(in the rows, 128 means zero)
Each path below is one point turned by a fixed rotation once a step. After each direction that follows a path, write how fast that rotation turns it, in degrees a step (0 if it stays still).
Each turn is a multiple of 5 degrees from 10 to 175, or 0.
Each row of a path follows its step; steps can be skipped.
path 1
step 0: [113 127 120 142 130 121 140 136 124 121 122 118 137 137 137 134 119 125
 124 123 114 134 136 122 138 139 124 147 135 132 140 131 126 127]
step 1: [124 139 131 130 123 121 114 124 136 107 129 119 139 132 129 134 118 117
 127 128 145 136 113 138 133 130 133 118 123 129 132 126 136 116]
step 2: [128 137 135 140 130 116 156 147 124 127 123 121 121 130 134 122 119 125
 128 123 118 123 130 134 137 119 129 124 127 120 129 131 138 117]
step 3: [121 122 136 125 124 118 116 134 127 114 140 114 132 133 115 124 137 114
 121 112 126 133 131 145 131 128 133 117 123 127 122 131 125 141]
step 4: [125 143 108 126 128 122 142 135 132 129 138 131 117 124 134 123 121 123
 128 121 120 146 122 130 130 119 119 138 117 120 133 127 135 138]
step 5: [135 123 128 119 122 132 138 124 130 114 146 135 129 143 121 127 134 117
 125 123 137 139 129 126 122 133 144 115 132 117 125 143 128 121]
step 6: [124 123 109 140 137 112 138 129 134 130 121 129 126 133 126 124 129 127
 121 120 127 126 122 122 119 113 110 129 139 116 133 142 122 133]
step 7: [123 126 122 141 123 128 125 119 121 125 134 126 128 137 126 136 144 118
 142 128 150 144 127 138 135 137 131 129 137 116 122 124 122 129]
step 8: [138 130 116 136 123 111 132 131 126 130 124 131 124 142 138 134 111 122
 135 130 108 130 118 130 116 142 116 128 139 124 127 129 129 123]
step 9: [131 123 126 136 136 130 127 118 123 112 134 116 140 128 129 130 122 119
 136 108 140 119 131 141 125 135 138 138 125 123 126 129 118 113]
[133 128 127 125 129 131 131 124 132 124 128 130 129 128 130 127 121 129
 128 126 130 126 125 127 126 128 131 126 126 128 132 132 130 121] | 95
[128 127 132 131 123 131 133 130 126 134 127 131 127 134 128 130 125 127
 124 131 126 128 130 131 126 132 132 125 128 129 128 132 129 130] | 130
[130 132 129 123 124 128 131 126 129 126 129 127 125 128 126 126 131 130
 123 124 126 130 129 130 131 122 128 129 126 132 123 130 132 130] | 40
path 2
step 0: [123 130 125 138 121 124 135 130 120 129 120 132 115 130 139 124 141 126
 120 132 131 125 117 130 121 114 129 120 137 143 111 131 115 142]
step 1: [124 126 137 118 131 121 132 133 127 132 120 120 114 138 136 118 144 146
 122 131 121 130 137 121 122 117 130 116 117 132 122 140 125 133]
step 2: [125 135 138 118 130 128 125 130 123 128 125 116 138 134 140 111 137 137
 126 115 139 137 135 122 114 115 132 133 135 117 127 131 138 134]
step 3: [128 130 122 130 132 128 121 135 125 123 113 119 133 119 146 129 122 125
 138 120 138 131 135 114 132 115 130 135 142 123 115 136 119 133]
step 4: [131 126 119 147 122 123 131 124 141 133 116 137 122 132 142 125 136 124
 129 122 124 128 124 122 121 125 132 121 136 122 109 140 116 138]
step 5: [134 129 139 131 122 122 127 133 136 127 117 121 112 133 133 123 139 129
 118 139 118 125 139 126 115 123 144 116 136 132 121 131 132 139]
step 6: [126 130 129 118 135 136 116 135 123 132 128 119 126 125 133 118 140 145
 120 127 123 123 132 115 119 125 142 124 136 110 128 137 139 132]
step 7: [132 140 115 135 134 137 114 136 119 127 117 115 137 131 135 130 134 130
 135 113 127 131 127 130 130 115 130 130 146 118 123 126 133 137]
step 8: [137 133 114 146 136 127 129 128 128 131 113 136 125 123 139 141 134 132
 124 137 131 137 127 120 132 114 126 120 134 125 110 129 126 134]
step 9: [130 130 134 134 129 116 133 123 139 128 115 131 108 143 129 126 140 143
 120 138 130 128 124 129 131 126 130 119 139 119 119 128 131 143]
[128 126 126 127 129 133 128 131 125 129 124 128 130 128 126 124 127 129
 131 128 126 130 125 127 128 128 132 139 133 128 127 127 125 125] | 90
[124 127 131 126 130 127 125 127 125 125 130 128 124 124 127 130 126 133
 129 132 130 124 126 124 132 131 128 128 128 124 125 133 122 128] | 135
[126 131 127 128 124 130 129 129 128 127 126 124 129 131 126 121 129 126
 127 136 125 127 125 123 128 132 125 125 127 130 131 130 129 131] | 80
[129 124 123 127 131 130 130 129 130 132 129 133 130 124 131 128 128 130
 126 129 126 130 129 121 128 128 128 127 122 127 129 131 130 123] | 160
